One vector is turned by the same rotation once a tick. Each row is the vector after some number of ticks, and that number follows the row.
The counts run from 0 to 306.
[ 24  10  24   9   3  -2  -7  -3  24  -6 -14  21   6 -22 -27 -14   1   0
 -21   3  -3 -15  -6 -36  30  -2  10  17 -16   2  15 -20 -28  -5 -16  -5
 -12  -2   8 -15 -28   5  19 -11   7   6  10  17   0  -3   4   4   7 -10
  17   1  13 -22 -14  25   5 -12  13  22  -9  -7]
8
[  1  16  22  21  13 -12 -30   6  20 -23 -17  11  13 -10  -9  -3   4  10
 -15   9  -2  18 -13 -13  21  14   6   9 -14   5  39  -6 -32   0   5  11
   3   5  -1 -14 -16  42  -7  -1  -2 -11  21  -2   7   9  12  -7   2  -9
  -4   7   7 -13 -24  27  -2   6  -3  19  13 -10]
270
[ -7  13   7  29  13 -18 -25  -1  12 -20  -8   1  15  -5  -2   1   7  12
 -13   4  -6  13   9  -1  20   2 -13  11 -27  -3  36  -8 -20  -5  -1  13
   8 -22  -7 -24 -21  16   9  -3   3  -8  24 -16  -6   3  24 -12 -12  -5
   0 -14  -6 -15 -28   4  -7  29 -25  22  10  -3]
4
[ 21  21  28  15  16   9  -6 -10  29  -3 -10   7   7 -19 -32 -18   8  -8
 -31   7  -2  10  -2 -24  25  -3   1   6 -13  -2   5  -4 -36   3   0  -8
  -5  -2   1  -9 -20   1  13  -7   8  20  14   9  -9   4  14  -1 -13 -27
  18 -21  -6 -36 -38  11  14  16  10   7 -16 -14]
174
[  9  19  23  18  -8  -6 -13  -3  18 -27  -3  -8  17  -9   8 -10   7  -5
 -31 -15  -8  17   1 -12  13  -6   4  31 -34   4  21   2 -19   5  -5 -16
  -3 -12   0   9 -24  18   7  -9   5   8  25   4  -7  -9  23 -19   1 -17
  12 -15  -6 -17 -15   1   9  16 -12  16   5 -20]
89
[ 11  10  10  15  10   0  -9 -10  34   2   1 -12  -1  -6 -24 -12  19  -6
 -17  -7  -1  -6  -1 -25  33   4 -10  14  -4  -5  29 -10 -38   3   3   2
  -9   8  -3 -15 -15   0  -4 -11  13  13   1   4  -9 -11  20 -16 -24 -27
  17  -8   5 -27 -27  17  23   1   3  -6 -15   4]
273
[ -2  21  27  18  19  -1  -1  -8  37   8 -11   0   2 -12 -34 -14  -7   2
 -22   2   6  -2   3 -14  21   0  -5   2  -9 -10  25 -23 -39   3   1  12
   0 -12   8 -24 -14  23  -6  -9  -2  10   2  -5  -2  -5  16  11 -17  -5
  21   1  -8 -13 -34  17  -1  14 -11   5 -11   6]
63
[ 15  22   5  13   4   8  -6 -14  18 -11  -2   0  -9  -8  -7 -40  26 -19
 -11 -10  11   4  10   4  31 -20  -3  28 -15  -7  11 -23 -26   7 -11   3
   8  16 -15  -5 -38  16  16   0   8  11   9   6  -1  16  18 -23 -24 -13
   1 -23   8  -1 -17  13  -6   1  -1  16 -11 -24]
66
[  2  10  11   5 -12 -18 -20   1  18  -8 -24   4  -5 -10 -27  -3   3   3
 -26   8  -7   2  15 -18  28  -6  -3  18 -28  -3  19 -25 -34  -9  -6 -19
  -4 -14  13 -15  -8  13  34  14  -1   4  14   2   0   2  18  -3 -14 -28
   0  -9  -1  -9 -26  -2  -7  19  -4  15   1  -2]
154
[  3  36   4  18  -3 -10 -12  -4  34 -13 -12  -8  -5  12 -22 -19  12  -7
 -29 -11  -5   3  15   0  17  -8   9  16 -20   0  32 -22 -30   1  -5   0
   7   3   6  -7 -17  31   5   0  -6   3   4  -7   6  16   9   2 -33 -16
   7 -11   3  12 -17   4  -8  21 -20  11  -6 -15]
231
[  8  11  -1  21  15   7  -5 -17  21  -7  -1  -4  -6 -23 -23 -29  22 -20
 -16  -4  10  16  14  -7  18  -2  -5   8   2  -5   6 -16 -34  12  -8  -8
   8   7  -7 -19 -45  10   5 -13   7  20  12   2  -6   3  30 -13 -16  -3
  16 -14  -3   3 -24  13  18  16   4  -4   2 -14]
242
[ -5  14  18  18   9  -3 -22 -17  26 -27  17 -14  -1 -18  11 -12  17  -5
 -25 -14  -8  14   1 -18  16  -4 -16  30 -12   0  19 -15 -20   6  -6  10
  -5   4  -6  -8 -39   9 -21 -17  19   2  12   4  -9  -6  18 -35  -4   3
  25 -15   2 -16  -8  11  16   3  -2   8  10  -3]
257
[  2  27  11  31   7  -2 -26  -1   7 -11   0  -9  11   8   4 -13  16   7
  -9 -13  -6  19  -7 -15  20   5 -17  26 -19   1  44  -7  -8   4 -13  19
   0   1  -9  -4 -19  31  -4  10   8 -20  21  -4  -5   5  24 -22 -10  -6
  10 -14  -6  -3 -18  11  -2  20 -32   9  11  -4]
180
[ 15   9   1  16  11  -2 -25   7  11 -22 -14   9   9 -11   1 -24  28   0
   1   8  -1   9   5 -22  31 -15  -4  22 -10   2  12 -27 -10   1 -13  10
   1  10 -11 -15 -27   6  23  13  -1 -14  26  15   2  13  10 -31 -10  -8
  -1 -28  18 -14 -19  11   1  15 -13  36   7 -16]
135
[ -1  29  -2  24  22  -6 -28  -3  14  -8  18 -13 -12  -5 -11 -18   6  11
 -13  -8 -11   0   4  -8  11  16 -18   4 -19   4  34 -17 -27 -16 -12  15
   8  -2   3 -29 -16  25 -13  -9   5 -10   4  -8  -3  10  26  -9 -15  -8
  13  -3  -1  -7 -32   6  -8  26  -5   2  23   8]
291
[ -7  28  23  17  11  -9 -10  -6  18 -16  -5 -20 -14  -5 -10 -13  15 -13
 -32 -16  -5  18   4   2  10  -6 -11  18  -5  -8  15 -21 -36  14   8   0
 -14  -4   6   3 -17  45   3  -1  13  -5  -8   1   0  -7  22 -24 -19 -17
   2 -14   1   4 -16   6  15  13 -12   8   6   5]
12
[ 10  23  30  13  -1   9  -8  -2   7  -3 -12   8  -9 -16  -8 -34  -3  -6
 -30 -13   3  16  -5   2  14   5  -4  14 -12  -9  17 -16 -26   2 -10 -11
   0 -14   7  -8 -25  43   5   5   7   3   5   4  -6   6  35  -4   4 -15
  11  -5  -6   5 -27  14  -4  10  -5   7  13  -9]
209
[  6  19  23  24  -2   3 -22 -11   1  -8 -15   3  -8 -10  -8 -30  11 -10
 -19 -14  10  32   0  -4  18   5  -2  16  -8  -2  19 -10 -24   3 -12  -8
  -4   1  -2  -7 -30  38   9  12   3  -5  23   7   4  15  32  -8   0  -5
   7  -9 -10   6 -30  12  -9  23 -12   6  21 -22]
210
[  9  29  -3  16  -5 -11 -17   9  18 -27  -5  15   4 -13   1 -15   4  -7
 -27  -8 -13   4  13 -11   9  -1   1  19 -18   3  35  -9 -22  -6 -16  -6
  10 -13   7 -16 -31  22  -1 -12 -15   7  17   1   7   7  22  -4   3   4
  10  -6   0   2 -12   1 -12  25 -20  28  19 -27]
200
[  4  26   7  16 -10 -15 -22   5  -2 -10  -2  14   3   4   3  -4  16  -1
 -15 -10 -19  -3   1 -39  24   3 -10  32 -25  12  32 -19 -12  -8 -26   3
 -23  -7  10  -6 -12  19  19   9   0 -22  19  16   8   5  17 -17  -4 -12
  15  -9   6  -9  -4  10 -11  13 -18  27  16 -12]
69
[  7  15 -17  12  -7 -20 -27  -1  17 -12  -8  -7 -15  -2 -24 -10  24  -3
 -30 -15 -10   9  13 -27  23   5  -3  18  -5   9  23 -18 -35  -2 -15 -20
  -3   6   8  -6 -21  17   7   6  -5  -9  10   0  -7  10  16  -9 -14 -21
   0   1   9   6 -22   4  10  22  -8  -2  15   3]
221
[  0   8   3   3  18 -12 -28 -14  11 -26   3  -4 -18 -19 -10 -10   8  10
 -11  10  -5  -8   0   0  27  -8  -8  19 -20  -6  16 -39 -30 -10  -3  11
   2  16   1 -24 -22  29   1  11  11 -16   7   8  -3  16   9 -29 -13 -13
  -6 -21  24 -12 -15  16  -5   1   7  24  10   7]
26
[  1  11  13  21 -11 -19 -21 -12  39 -16 -24  -8  18  10  -4 -12  12   2
 -22  -9   2   4   1  -5  26   0  14  40 -23   2  36  -1 -11   9  -6  -4
   8   8 -13  -3 -28  17  -1  -7   8   1  20   0 -13  10  21  -3  -9  -4
  16  -2   4   4 -18   9  -1   6 -12  -3 -15 -11]
20
[-10  17   2   8   8   0 -15 -20  12 -17  18  -9 -14 -16 -14  -8  19 -12
 -17 -14 -12   6  19 -21  27  -7 -19  14 -21   2   7 -33 -28   4 -14 -11
  -9   7   6 -20 -23  -4  11  -3  16   5  19  -5  -5   9  20 -19 -26  -6
  36 -14  -1 -15 -15   6  -1  23   1   8  16  -2]
46
[ -4   7  -4  15  -3  -9 -21  -6  12 -11 -14 -14 -14  -2  -6 -22  21  -4
 -24 -14   6  18  10   3  26   5  -8  27  -1   0  32 -18 -29   3  -6  -3
  -3  20  -7   0 -25  37  -3  13  10 -14   2   1  -4   4  34 -19 -14  -8
   1   1   3  12 -19  13  10  16  -9  -5  21  -3]
111
[ 31  10  14  14 -15  -9 -15   4  23  -3 -27  13  10  -9 -10 -24  18  -6
 -24  -8  -3   5 -11 -24  28  13   8  25  -3   1  23  -1 -29  10 -10 -13
 -13   5  -4   8 -32  21  11  -9  -4  -8   9  20  -1 -10  22 -12  14 -27
  -3  -1  17   4 -21  26  17  -3 -11  11  -4  -6]
219
[  5   9  24  21  -8  -1 -12 -15  24  10 -12  12  12 -10 -16 -17  10   0
 -28 -14   0   2  -5 -33  31  13  -3  22 -15   3  44   5 -16   2 -17   2
  -9  -1  -5 -19 -17   4   0   3  11  -3  20   6 -10  -7  22   4  -2  -5
  41   8  -2 -21 -21  20   5   8 -10  -7  -5   4]
129
[ -4  27  27  19  16  12  -6  -7  14 -17  22  18  -1 -22   5 -11  -6  -3
 -14  -4  -7  -4  -4 -15  20 -12 -12  15 -25  -8  21 -31 -15  -5  -9  16
  -9 -16   4 -22 -26  16  -3  -7   8  -2   6   1  10  -3  16 -10   2   3
  28 -14  -8 -16  -9  16 -11   8   4  30   2 -14]
48
[  2  22  34   7  16 -11 -15  -9  19   1  -3  -1  -2  -6  -7   7  -4  15
 -21  -9 -30 -18  -9 -36  19   9 -10  20 -34   4  27 -26 -29  -6 -16   4
 -24  -9  11 -14 -16  15  12  -7  13 -18   8  13  -5  -9  10 -10  -6 -15
  14  -6  14 -13  -6  11  -2  -5  -2  23 -11  16]
138
[  5  29   0  24  13  -6 -20  -5  29  -1   0  12 -11  -2 -25  -9  13  -5
 -13 -10  -3  -3   3 -22  24  17  11   6   3  10  39 -20 -37   0 -11  17
   3  24   8 -26 -18  33 -18  -7  -1 -14   2  -2  -1  18   9  -4 -14   7
  23  13  14  -4 -15  21   1   0   3  -1   4 -11]
161
[ 19  -1   9  17  29  -4 -15 -12  30 -12   0  -5  15 -23 -12  -7  15   3
  -5   8 -12  -5   4 -16  13   3  -7  11 -21   4  14 -12 -22  -6 -11   9
   9   6 -15 -19 -43 -10   1 -19  19  14  29   3 -16  11  14 -16 -13  12
   2 -13  18 -15 -19  14  13   3  -2  21 -17  -3]
6
[ 25  12   2  18   5  -1 -28   4  -3 -16   4  11   8  -4   0 -16  21   0
  -7   5 -18  -5 -10 -27  26  11  -9  18 -29  12  24 -16 -17 -10 -18   2
  -2   6  -9  -6 -22   0  19   1   8 -12  25  14   1  14  17 -31   1 -24
  -1 -17  15 -21 -18  11  -2  12  -3  30  11 -15]
235
[  9  12   8  12  16  -4 -27  -5  -6 -26  14   1  -9 -16  -2 -15   4   3
  -9   8  -6   2  -9   2  21   3 -13   4 -28   0  23 -21 -27 -27  -8   4
  10   1  -3 -20 -16  31   1   3   7  -3   8   4  -1  20  24 -24  -6 -14
  -3 -11   5 -25 -30   9 -16   9   7  27  19 -12]
125
[ 11  20  14  28  28  13 -12 -11  11   6  -3   0  -8 -14  -2 -21  15  -7
  -3  -8  -6   5   2 -17   3  12 -21   9  -6   6  23 -22 -31   9 -14  31
 -14   2  -4 -21 -35  16   3 -10  18  -8  10   4 -10   3  17 -16  -8   6
   0 -22   8   6 -17  17   9   8 -23  15  -5   1]
82
[ 12  21  15  10 -14   6  -7   3   4  -4  -3  16  -3  -7  -1 -17  21 -16
  -9 -19  -8  -4   3 -29  35  -7 -11  32 -20   3  20 -23 -14  10 -19  -2
 -24  -7  -1  -9 -24   6  28  15   7 -13  12  13   7   0  22 -30  -8 -13
  15 -17   4   1   2  21  -1   2 -17  29   5 -15]
68
[  1  24  10   0  -7   0  -7  -8  13 -20   6   4 -22  -9 -13 -25   5 -19
 -20 -23   2 -12   5  -1  30 -10  -5  27 -14  -5  15 -34 -29  -3 -18  -7
 -11   7   7 -13 -22  33   5   2   8  -4  -6   5  13   5  16 -17 -12 -13
  21  -5   7  -1  -5  18  -9  -9  10  15   8 -11]
177
[  9  18  23  19  28   8 -12   3   6  -2   5  10 -10 -15 -20 -17  -1  -1
  -2   8   4  -6  -4  -3  23   8 -23   0 -10  -8  25 -32 -42  -8  -2  26
 -11   4   5 -29 -15  33   6   1  11 -14 -12   4   2   4  19 -12 -17  -6
  -4  -3   8 -11 -29  20  -9   6  -1  28   6  -6]
193
